Rows are one point carried round by a steady rotation, each followed by how many steps it has turned.
The counts run from 0 to 231.
[ 81 133 153 147 131  96 156 106 121  84 147  89 143 130 108 102 106 136
 128 131 145 144 123 160 141 147 168 135  75 168 137 108 124 177 130 161
 109  89 153 120 132 133 167 121 152 100  97 113 117 180 107 149 146  97
  96  98  97 122 135]
9
[125 140 152 155 103  90 161 131 121  78 122 105 123 147 138 147 121 159
 135 138 132 134 115 153 166 193 134  96  95 126 132 153 147 167 137 157
  94  91 149 132  82 140 159  88 156 118  88  79 136 159 133 165  93 130
  98 126  72 158  94]
220
[ 56 177 168 124 128  99 169 175 121  95 131 104  87 120 108  97 102 139
 119 129 131 146  96 113 103 146 134 158 131 129 190 138 125 130 147 132
 139 140 152 156 189 136 102  80 122 161 144 120 110 119 109 161 151 149
 117 115 145 117 108]
115
[ 99 128 164 129 137 133 177 125 115 119 140  97  98 116 113 110  89 138
 109 154 143 146 124 118  84 138 129 107 161 150 163 168 144 152 128 141
 100 135 164 169 183 101  82  96 127 179 143 116 109 103 135 203 113 115
 120 122 158 148  95]
126
[ 77 134 133 118 176  84 147  81 126 107 157  85  91 154  75 106 104 123
 125 157 141 153 148 125 112 130 124 107 122 152 109 167 156 159 110 160
 107  96 122 159 146 145 131 141 107 146 141  94 135 132 108 175  93  94
  81 145 137 155 118]
2
[ 85 142 150 117 114  84 175 129 112 131 142  98  78 146  86 133  96 151
 108 176 127 131 122 132 105 174 145 131 146 137 125 177 125 159 138 181
 105 129 120 165 162 119  98  83 105 165 140  98 116  90 133 162 124 127
  98 122 128 141 115]
142
[ 78 115 126 162 127 139 155 161  98 116 128 125 136 108 164 136 121 159
 163 109 134 103  98  90 152 139 129 157 121 157 196 144 101 144 122 117
 102 145 172 103 117 144 115  86 158 111 108 134 118 137 100 132 139 144
  90 120  90  70 115]
102
[113 105 114 111 129  64 122 138  81 100 138  83  88 133 118 118 108 165
 123 129 116 136 135 150  99 139 165  93 105 102 163 159 138 135 150 193
 124 136 140 188 123 117 113 120 115 153 110  98 130 126 130 214 104 132
 118 107 119 175 135]
62
[103 108 139  96 165 112 152  83 142  74 118  53 107 133  99  96  94 159
 109 128 159 115 121 141 116 151 127 126  86 166 118 152 110 152 110 161
  94 116 142 150 168 138 133 133 134 131 125  88 109 126  91 154 107  85
  70 105 140 165 146]
170
[ 89 114 179 144 145 131 173 152 120  84 121 124 170  96 123 115  91 168
 137 136 150 118  87 111 163 149 137 152 102 161 148 121 133 167 127 134
 104  93 181 109 135 154 147  99 183  98 100 104 128 150 110 126 148 107
  84  98 113  98 130]
177
[ 72 129 163 157 146 115 166 157 111 142 115 118  96 122 154 128  78 135
 165 149 148 117 105 128 149 146  94 107 137 162 183 156 138 126 114 147
 116 147 174 120 142 168  79  85 122 145 132 123 119  97  90 154 151 147
  90 119 122  84  78]
98
[ 49 121 134 173 114  96 159 140  74 128 142 137 107 106 155 152 132 165
 154 151 103 144 112 118 149 147 152 129 125 142 170 147 138 147 148 144
 137 107 169 104 110 145 118  78 161 124  82 162 162 135 133 180 128 149
 133 116  84 118  93]
70
[ 97 110 108 116 138 143 131 131  91 110 134  94 140 130 165 123 121 161
 125  67 149  95  90 101 104 124 169 142  94 129 192 154  97 147  88 121
  76 166 163 133 144 122 125 107 123 148 119 113  96 142 101 176 113 139
  68 106  99 126 139]
106
[110 142 112 154  98 123 183 108  98 106 140 120 146 122 108 155 144 193
 131 133 136 136 117 105  98 151 161 136 149 145 176 176 104 185 115 116
 107 127 166 107 147  85 163  75 149 136 116 100 131 156 142 146 105 134
  94 126  94  89 123]
134
[ 96 130 118 120 136  87 189 128 113 112 128 115  78 135  84 146 122 175
 123 190 140 129 125 112 123 176 113 113 156 133 118 204 134 150 134 173
 104 134 129 144 153 136 107  65 114 163 131  88 126  89 141 153 112 132
  95 145 100 119  98]
141
[ 76 145 150 173 124  53 165 154 133  93 125 116  72 142 125 129 115 136
 171 161 114 138 137 145 154 183 133 104 100 127 138 164 158 162 146 188
 134 106 118 142 113 147 121  84 140 142 122 122 169 144 118 141 106 153
 115 122 119 114 115]
222
[ 83 159 162 148  98 111 169 123 106 130 152 101 122 133 103 128 113 132
 114 130 146 135 138 115  58 140 158 123 153 140 183 129 116 200 133 138
  99 121 155 156 165  83 135  90 115 171 139 130 114 160 134 171 126 129
  81 103 148 122 115]
132
[ 62  92 122 122 159  92 121 107  81 109 150  68  93 127 142 106 118 149
 132  99  91 112 139 140  90 148 172 103  67 146 140 161 135 164 140 200
 125 124 134 161 121 127 116 126 133 145 115 151 153 128 108 164  98 112
 101 108 129 148 148]
229
[111 113 136 107 141 128 175 108 144  81 100  76 143 124 107 100  91 177
 110 129 155 120  94 130 152 146 138 129  89 161 116 144 117 154 109 145
  79 115 152 130 147 153 141 121 158 103 107  68 107 120  95 153 107  87
  83 106 113 163 121]
171
[ 96  99 135 124 142 147 149 136  97  77 137  95 126 110  94 103 119 194
  99 100 117 142 111 109 125 132 186 142  76 124 116 139 133 150 119 152
 104 107 164 130 143  79 137 120 164 114 108  79 129 166 116 150  74 111
 136 117 100 158 145]
198
[ 66 122 154 137 128  71 155 147  84 121 122 115  64 123 122 141 107 146
 151 165 102 149 139 142 138 148 123 110 131 131 148 143 162 130 165 188
 135 124 147 159 126 148  80  88 128 165 116 125 144  96 125 191 121 153
 132 123 118 160  90]
66
[ 63 106  94 155 155 110 126 110  74 141 150 109  90 125 145 136 143 148
 169 127 103 146 133 107 134 127 128 103 142 150 139 201 145 119 103 146
 115 129 165 123 138 136 100 106 107 143  97 146 182 106 113 178  82 137
 113 139  86  98 105]
76
[100 113 147 131 148 130 187 133  97 127 128 109  79  96 113 133 102 159
 118 158 139 145 123  88 100 119 108 110 170 133 151 173 144 132 108 117
 105 138 179 136 173 111  71 103 121 166 137 115 141  90 138 179 102 127
 120 126 145 127  81]
125
[ 73 169 151 139 136  98 178 173 140  92 120 124  90 108 107 104 109 156
 128 154 130 144  84  97 137 132 112 156 152 116 200 171 131 126 133 138
 131 145 155 131 171 153 106  76 133 145 137 102 136 118 111 141 131 158
 133 145 125 121  93]
114
[ 91  99 163 118 172 123 149 151 110  94 140 115 132 118 127 123  86 126
 100 117 156 119 121  98 104 124 160 121  94 135 153 157 143 151  95 146
  75 118 120 181 125 139 107 132 108 150 142  66 108 141 112 172  95 116
  64 110 137 150 147]
186
[ 62 110 168 150 174 126 173 164 111  95 129 134 127 101 109 108  88 130
 167 158 128 113 146  91 115 120 136 144 124 164 170 150 125 166 125 167
 131 114 142 123 143 137  91 107 147 133 144 107 166 131 101 110 135 133
  90 104 161  73 131]
179
[137 110 137 131 138 158 151 130  97  91 115  97 122 116 157 117 121 174
 134 105 137 116 123 125 124 129 153  88 101 119 168 149 160 147 118 128
 109 115 194 136 110  99 115 129 151 114  89  87 137 145 116 206  64 111
  94 127 121 172 120]
47
[103  86 142 125 153 146 152 137  92  82 120 119 186 100 129 123 106 161
 117 108 137 111 111  86 123 110 173 139  97 150 153 144 117 173 101 141
  90 116 150 123 125 122 134 112 159 109 112  75 132 155 111 143  90 101
  74 107 114 110 153]
182
[ 57 108 124 152 174  94 148 128 110 105 147 106  96 111  91  85  93 152
 177 150 122 130 166 122 142 134 145 129 107 182 121 149 132 161 123 188
 108  97 153 115 144 118 107 130 142 130 124 111 166 138  95 129 124 116
 106 105 125  63 120]
12
[ 98  95 139 116 120 132 149 109 116 122 113  75 101 126 156 113  91 162
 124 113 157 109 105 167 127 163 127 114  84 150 156 134 119 131 119 161
  88 147 185 152 143 155 122 100 138 130 106 105  79 100 104 193 144 114
  82 103 128 143 110]
95
[ 65 116 102 138 147  95 143 138  98  96 130 108  94 119 122 121 131 173
 189 154  90 129 138 109 133 148 128 140  89 157 136 180 139 145 139 197
 140 125 148 119 115 140 115 110 153 119 107 139 192 137 124 117  97 150
 131 110 100 110 123]
227
[ 57 132 151 163 116  97 189 142 112 121 121 116 103 131  94 156 102 169
 134 177 104 135  96 109 128 182 131 154 141 167 130 162 131 160 138 167
 115 104 127 103 141 139 129  60 157 154 110 137 157 119 126 118 139 149
 126 112 115  87  91]
146
[ 93 147 132 136 111 137 158 154 110  90 140  94 123 100 124 116 113 176
 105  95 118 125  61 113 100 139 165 177 114 131 192 134  95 168 130 121
 109 116 174 120 183 120 150  75 163 125 116 126  97 150 115 162 148 140
 141 106 109 143 138]
117
[ 83 155 120 169 131  98 156 104 121 116 128 115  72 138 143 140 137 133
 161 136 129 143 122 129 180 152  89  97 136 143 150 188 147 118 105 126
  99 118 164 113 131 158 112 104 126 132  99 115 148 121 108 183  90 130
 116 151  71 131  75]
81
[ 80 128 138 127 156 126 141 135 102  72 157  86 104 122  85  90 106 160
 110 115 119 141 126 117  92 106 194 149  78 129 135 117 123 171 125 166
 113  98 141 152 144  82 124 137 128 130 130  97 131 176 102 166  98 121
 132 107 125 148 156]
197
[ 68 143 177 145 133 106 146 163 116  60 153 113 138 124 110 105 109 130
  94 105 140 136  90 113 118 137 179 161  80 115 165 121 138 172 123 134
 107  83 124 151 135 115 144 102 140 138 120  86 115 195 103 157 106 125
  97 117 116 160 147]
192
